In the rows, zero is written as 128.
Each path below is one point turned by a fixed rotation once a step. After each direction that follows a path, write how fast that rotation turns it, in degrees each step (0 if it stays still).
Each turn is a multiple of 5 degrees from 10 to 175, or 0.
Each row of a path follows its step; steps can be skipped.
Rotation 1:
step 3: [133 124 128 128 116 127 123 131 118 119 132 133 129 124 125 126 133 128
 127 120 131 126 127 131 134 129 129 134 127 126 125 115 118 133 125 131
 133 129 118 125 126 123 123 129 129]
step 5: [131 119 125 135 115 132 117 127 132 131 130 133 137 124 126 130 133 131
 124 133 133 133 134 138 129 130 127 130 136 134 130 126 129 125 130 126
 138 129 130 129 133 126 123 127 131]
step 6: [138 127 127 123 130 119 122 128 133 128 123 131 127 131 124 135 121 131
 125 126 133 123 136 128 126 111 127 135 136 130 122 132 128 131 127 125
 134 134 129 128 130 124 129 130 134]
step 7: [124 126 132 139 128 123 127 132 129 127 134 131 129 120 132 129 127 133
 128 129 127 121 123 133 127 124 132 132 134 141 129 132 125 129 116 124
 129 130 125 126 134 120 118 125 132]
step 11: [127 131 127 138 131 118 117 127 122 128 133 132 128 128 131 128 139 132
 134 127 137 131 120 131 125 125 124 135 128 129 128 123 126 129 124 137
 136 129 132 129 131 131 135 132 131]
step 14: [129 130 135 129 129 118 138 136 128 126 132 136 129 129 128 128 122 130
 126 132 129 122 137 134 122 123 128 123 123 139 123 124 127 123 120 129
 137 125 121 127 127 125 127 133 130]
step 16: [131 126 124 137 128 126 128 122 125 133 131 134 125 129 129 127 130 129
 133 132 125 130 138 131 120 121 119 123 133 131 129 130 126 127 131 127
 132 125 118 118 113 125 133 128 128]
step 20: [132 125 132 126 120 125 128 130 133 126 131 143 129 122 123 127 122 136
 125 130 133 130 138 135 127 129 126 133 134 130 136 125 121 130 130 129
 122 127 125 137 122 136 131 126 130]
step 21: [134 126 126 131 121 121 126 137 120 123 130 136 131 136 132 133 125 130
 126 116 125 126 136 125 128 122 129 136 121 134 127 129 123 128 128 122
 135 124 123 125 131 134 123 128 129]
step 22: [125 121 128 127 127 125 123 130 120 120 131 132 131 120 125 133 131 129
 131 123 129 121 134 139 128 127 123 127 133 132 121 122 128 138 123 131
 125 121 120 132 123 120 124 124 132]
Speeds:
[130 130 134 127 130 128 129 130 126 128 129 129 129 127 128 126 130 128
 126 126 130 127 128 126 127 129 127 129 128 127 127 128 126 128 128 125
 128 127 129 125 130 127 128 128 130]  100
[130 125 127 130 127 130 131 129 130 126 127 127 126 127 129 129 127 127
 128 127 132 129 126 127 128 130 129 130 132 128 126 125 126 126 129 127
 127 127 129 128 126 129 129 127 127]  145
[126 127 127 127 127 130 130 125 126 127 131 128 127 130 130 127 128 127
 129 126 126 127 129 127 124 128 128 129 127 128 127 125 128 131 130 128
 128 126 124 128 128 127 128 125 129]  55
[129 128 126 131 129 129 129 129 127 129 126 130 129 131 129 127 128 127
 128 126 128 126 126 125 130 130 127 131 128 126 129 130 129 128 127 128
 132 127 130 130 130 129 126 127 128]  175
[128 127 131 127 128 128 129 129 129 127 127 131 127 131 126 130 129 127
 129 130 126 129 127 126 126 130 126 125 127 126 131 126 127 127 125 129
 129 125 127 126 125 129 128 129 126]  20
Rotation 2:
step 0: [116 125 137 126 119 142 135 122 131 132 125 125 128 127 122 125 130 127
 127 134 127 129 135 130 126 125 127 136 126 124 121 126 125 128 119 129
 131 132 123 127 126 130 126 138 119]
step 5: [121 134 128 137 128 134 126 120 128 123 126 124 131 118 126 126 128 128
 126 135 119 134 131 130 134 124 133 133 124 127 119 129 122 125 129 134
 129 128 136 123 126 134 127 134 114]
step 8: [127 125 131 137 124 130 128 132 126 130 132 130 124 136 120 123 129 119
 126 121 126 130 140 126 132 131 120 130 130 119 129 132 134 134 133 133
 124 118 123 121 123 131 126 121 127]
step 11: [130 134 136 122 120 129 136 126 139 122 123 127 132 126 131 131 133 127
 129 136 137 119 131 128 135 117 121 127 125 127 131 132 137 126 125 127
 121 131 129 124 128 129 132 125 131]
step 14: [127 137 132 124 133 126 133 126 129 130 141 130 125 128 126 128 129 131
 143 130 122 131 129 134 128 141 126 129 122 130 131 122 128 123 127 133
 124 136 126 128 129 139 129 132 137]
step 15: [132 129 133 131 133 107 133 129 132 132 128 126 128 129 131 129 131 131
 128 129 135 125 122 131 120 124 134 130 131 135 126 124 125 122 122 127
 125 127 129 129 116 135 122 130 128]
step 16: [128 128 136 131 129 124 134 130 140 125 125 130 131 134 121 131 129 126
 132 138 131 120 128 125 138 118 129 126 136 125 131 131 131 131 123 131
 133 126 134 126 130 121 130 130 116]
step 17: [123 124 128 130 131 138 123 131 130 123 129 131 124 120 122 118 129 128
 130 130 132 121 131 128 131 132 133 131 131 136 134 133 129 120 133 121
 141 127 124 124 130 127 137 134 125]
step 19: [125 137 125 130 123 118 128 128 130 122 133 135 113 128 129 127 126 126
 134 129 119 124 129 130 130 132 123 131 120 123 133 124 128 130 122 134
 118 129 131 127 131 128 118 132 134]
step 21: [131 126 131 131 135 131 127 130 130 121 129 124 136 139 117 133 124 126
 121 138 119 126 121 125 137 127 135 123 134 129 126 134 126 133 128 128
 130 125 121 130 128 125 128 127 120]
Speeds:
[127 126 130 125 127 129 127 129 126 125 128 126 128 126 126 125 130 127
 129 127 127 129 130 129 127 130 128 131 128 127 128 126 128 131 126 127
 125 127 129 131 128 126 126 129 131]  60
[127 128 130 128 127 131 126 127 125 132 130 127 126 129 128 126 127 124
 129 128 125 127 129 126 130 128 129 125 127 128 127 128 127 126 128 127
 131 129 128 129 127 129 127 129 129]  80
[128 127 128 124 129 127 127 128 125 130 128 126 128 128 129 128 128 130
 127 128 131 126 126 130 129 131 130 129 129 128 126 130 124 128 127 127
 129 129 126 124 126 127 129 127 130]  130
[127 130 126 127 130 130 126 127 126 124 128 128 132 127 127 129 129 129
 129 128 126 128 128 127 129 131 128 127 130 130 127 126 127 127 130 129
 131 127 128 129 129 131 129 127 128]  90
[130 128 130 127 127 129 126 128 129 127 124 129 128 125 127 127 129 124
 128 128 129 129 127 131 129 128 128 126 128 132 128 130 127 127 126 128
 128 128 132 127 128 127 130 129 127]  60
Rotation 3:
step 2: [129 136 135 124 127 129 131 122 133 132 126 124 128 128 132 126 125 129
 134 139 134 130 126 134 131 141 132 123 136 121 133 136 123 122 129 125
 124 127 136 126 134 125 129 125 124]
step 5: [127 132 128 130 125 129 139 132 130 134 126 125 131 121 129 127 131 132
 136 131 138 135 132 126 136 130 132 127 129 116 132 137 129 124 121 123
 126 126 127 119 127 129 127 127 138]
step 10: [125 127 134 125 129 119 128 126 131 140 127 131 138 126 133 126 124 135
 126 133 137 128 126 125 129 132 126 128 141 127 132 133 121 125 122 130
 131 126 132 133 122 123 121 125 135]
step 11: [128 132 131 124 128 126 128 126 126 131 121 129 127 123 137 129 129 135
 127 135 123 132 111 133 123 133 131 124 136 124 126 137 128 132 122 137
 127 122 127 131 128 128 133 122 130]
step 12: [128 133 127 130 132 127 138 125 132 138 128 126 129 122 127 131 126 134
 134 129 133 129 125 130 140 131 133 126 132 120 122 136 128 123 114 134
 124 127 130 128 127 123 128 131 133]
step 14: [121 126 128 131 122 126 126 126 131 135 118 128 128 122 125 124 128 124
 140 135 136 130 118 133 130 132 128 131 138 121 125 138 126 124 127 128
 125 128 120 132 127 125 131 128 126]
step 16: [129 128 118 131 116 127 134 127 131 135 118 128 124 122 128 138 131 135
 136 132 129 126 130 132 124 132 135 125 132 121 128 136 129 128 130 130
 129 130 127 119 128 126 126 122 130]
step 18: [131 124 128 124 125 128 126 131 125 126 123 128 126 119 132 131 133 138
 126 138 133 131 116 129 121 132 128 127 133 125 132 139 128 133 130 132
 133 120 124 127 123 122 122 124 130]
step 19: [137 129 123 132 129 125 130 126 131 138 125 130 128 122 129 132 126 140
 134 125 132 126 123 131 134 124 131 133 132 121 123 137 126 132 121 138
 134 124 134 131 125 121 128 131 127]
step 20: [133 136 126 130 126 124 136 123 127 125 130 131 135 123 135 124 132 141
 125 138 126 131 131 128 128 138 133 131 135 119 128 131 127 125 128 133
 128 123 131 127 128 122 122 127 131]
Speeds:
[128 129 129 128 130 126 129 126 127 129 128 129 128 131 128 130 127 127
 127 130 126 129 125 126 130 129 129 127 128 130 126 127 130 124 127 128
 125 126 131 132 128 130 128 128 127]  35
[129 125 128 124 129 126 127 128 130 131 129 128 127 131 129 129 125 128
 127 129 127 127 129 127 124 128 128 128 127 126 130 130 129 127 126 129
 126 128 127 125 127 129 129 125 129]  55
[128 129 129 131 125 125 127 128 128 128 128 130 131 128 131 126 127 128
 129 128 127 129 130 126 125 126 129 130 129 127 127 129 128 128 129 128
 127 128 127 129 132 130 130 127 128]  115
[131 127 127 126 131 128 127 129 128 129 128 129 128 127 129 125 129 128
 126 127 128 131 129 127 131 129 130 128 127 123 126 126 127 129 129 129
 126 127 126 130 128 127 130 129 129]  45
[128 127 128 128 127 129 128 130 129 128 126 125 128 129 127 128 125 129
 134 127 128 131 128 127 128 130 129 127 126 129 126 127 128 127 131 126
 127 128 125 128 127 130 127 128 130]  35
Rotation 4:
step 1: [127 134 128 115 124 133 127 135 126 123 123 139 129 128 130 120 133 128
 123 130 129 130 119 125 130 128 122 133 125 133 133 131 127 135 126 123
 123 127 118 136 137 122 133 132 126]
step 2: [128 136 124 122 120 122 132 122 128 131 121 137 130 129 124 125 122 136
 134 127 126 130 129 136 128 128 127 133 128 122 139 126 120 138 133 136
 124 123 130 130 121 129 135 132 131]
step 3: [134 130 132 137 131 133 132 128 126 134 122 128 119 131 128 117 127 141
 136 132 128 134 131 127 137 124 128 127 131 137 132 126 131 135 126 126
 129 124 125 118 122 124 125 133 134]
step 7: [121 133 119 133 121 132 127 122 128 131 124 127 128 118 128 117 121 133
 125 141 126 126 127 129 130 124 125 134 129 120 129 124 129 134 129 118
 122 133 131 128 132 134 129 137 132]
step 13: [139 129 131 131 124 127 123 120 119 125 129 137 128 118 132 126 137 128
 126 132 142 127 124 122 132 126 121 123 123 128 133 126 131 134 124 121
 130 128 128 130 122 137 127 128 129]
step 14: [129 132 128 123 121 124 123 124 120 134 128 133 128 132 125 133 129 125
 132 132 125 122 122 122 134 122 121 130 135 128 141 133 122 128 120 136
 122 127 124 124 137 130 124 120 127]
step 15: [133 125 126 125 120 131 130 124 134 138 134 125 135 127 130 122 126 134
 129 129 123 130 129 123 132 120 136 135 127 129 132 125 137 134 124 132
 118 126 123 123 126 130 141 121 123]
step 16: [139 135 124 136 126 129 124 126 128 132 129 139 131 122 125 121 124 132
 127 136 126 118 125 125 130 127 130 132 120 128 122 120 129 126 126 123
 128 128 131 119 135 132 133 140 129]
step 18: [132 131 140 132 129 132 122 121 133 130 127 130 132 121 136 126 136 136
 123 128 132 128 124 132 130 128 130 136 125 131 134 127 127 132 130 138
 122 124 115 134 130 132 129 119 134]
step 22: [135 127 122 136 129 123 128 120 123 133 126 134 124 133 127 126 139 129
 129 132 140 123 133 127 126 131 123 128 126 123 134 126 133 141 131 127
 130 126 123 117 127 133 121 124 131]
Speeds:
[127 130 127 130 126 130 127 128 131 129 130 126 130 128 129 129 127 128
 129 129 127 126 128 126 128 125 129 124 124 126 129 127 129 128 128 128
 128 130 126 127 130 130 126 128 125]  40
[125 127 131 130 131 126 129 129 130 130 130 129 130 129 128 129 127 130
 128 126 128 130 130 129 127 126 129 127 128 127 130 128 129 128 128 132
 128 125 126 127 128 129 132 127 129]  115
[128 129 128 128 126 127 130 128 128 127 126 126 131 129 127 126 126 129
 128 129 126 125 127 129 128 128 129 127 130 127 126 129 131 129 128 128
 128 123 130 128 127 127 129 132 127]  80
[128 129 129 129 126 126 126 128 127 126 130 127 129 130 132 126 128 127
 127 130 129 126 130 129 128 129 126 127 128 131 131 129 129 125 131 127
 130 128 128 126 127 128 128 127 131]  80
